Questions about the grid below. Indices start at 1.
1) Which number is the entry in row 1 and column 2?
2) Which number is the entry in the bottom-right corner?
3) Which number is the bottom entry of the column that holds the largest entry?
4) Which number is the top-right entry?
5) Which number is the top entry of the column that holds the largest entry?
6) Which number is the entry at row 1, column 3?
7) Which number is the entry in row 1 and column 1?
[[107 129 119 134 153 127 143 113 124 129]
 [141 131 142 124 115 134 122 141 129 126]]
1) 129
2) 126
3) 115
4) 129
5) 153
6) 119
7) 107

Questions about the array below.
1) Give the fourth-last entry, reading row by row.
2) Give the first entry on the diagonal from the top-right corner.
3) Give the second entry on the diagonal from the top-right corner.
4) Give the entry in the top-left corner.
5) Give the entry just left of 130.
6) Give the entry in the bottom-right corner.
7) Give the largest entry in the last column.
8) Give the entry directly below 147.
[[132 110 119 145]
 [118 107 109 148]
 [110 129 119 125]
 [114 147 121 114]
 [136 117 146 130]
 [110 127 134 114]
 [137 149 107 134]
 [134 149 117 114]
 [133 149 134 109]
 [138 132 139 126]
 [149 107 129 111]
 [125 140 112 131]]
1) 125
2) 145
3) 109
4) 132
5) 146
6) 131
7) 148
8) 117

Read these off the matrix that follows.
1) Report the largest entry.
2) Report the entry just right of the largest entry.
3) Report the entry just left of 103.
4) Report the entry just left of the largest entry.
5) Report the entry just right of 116.
[[125, 133, 135, 125, 98, 130, 139, 139, 114, 153, 110, 143, 145], [116, 144, 134, 130, 103, 141, 113, 113, 148, 142, 127, 104, 114]]
1) 153
2) 110
3) 130
4) 114
5) 144

Questions about the table below.
1) Give the first entry on the diagonal from the top-right corner.
2) Give the entry directly below 98.
3) Give the entry directly below the largest entry.
4) Give the entry just right of 99.
5) Give the first entry, reading row by row.
6) Give the top entry of the column that holds the smallest entry.
7) Give the 2nd smallest entry.
8) Give the 2nd entry in reading order.
[[127 103 116  98 148 133 137 129 144 113 126 129]
 [129  99 133 119 132 137 137 130 107 129 128 130]]
1) 129
2) 119
3) 132
4) 133
5) 127
6) 98
7) 99
8) 103
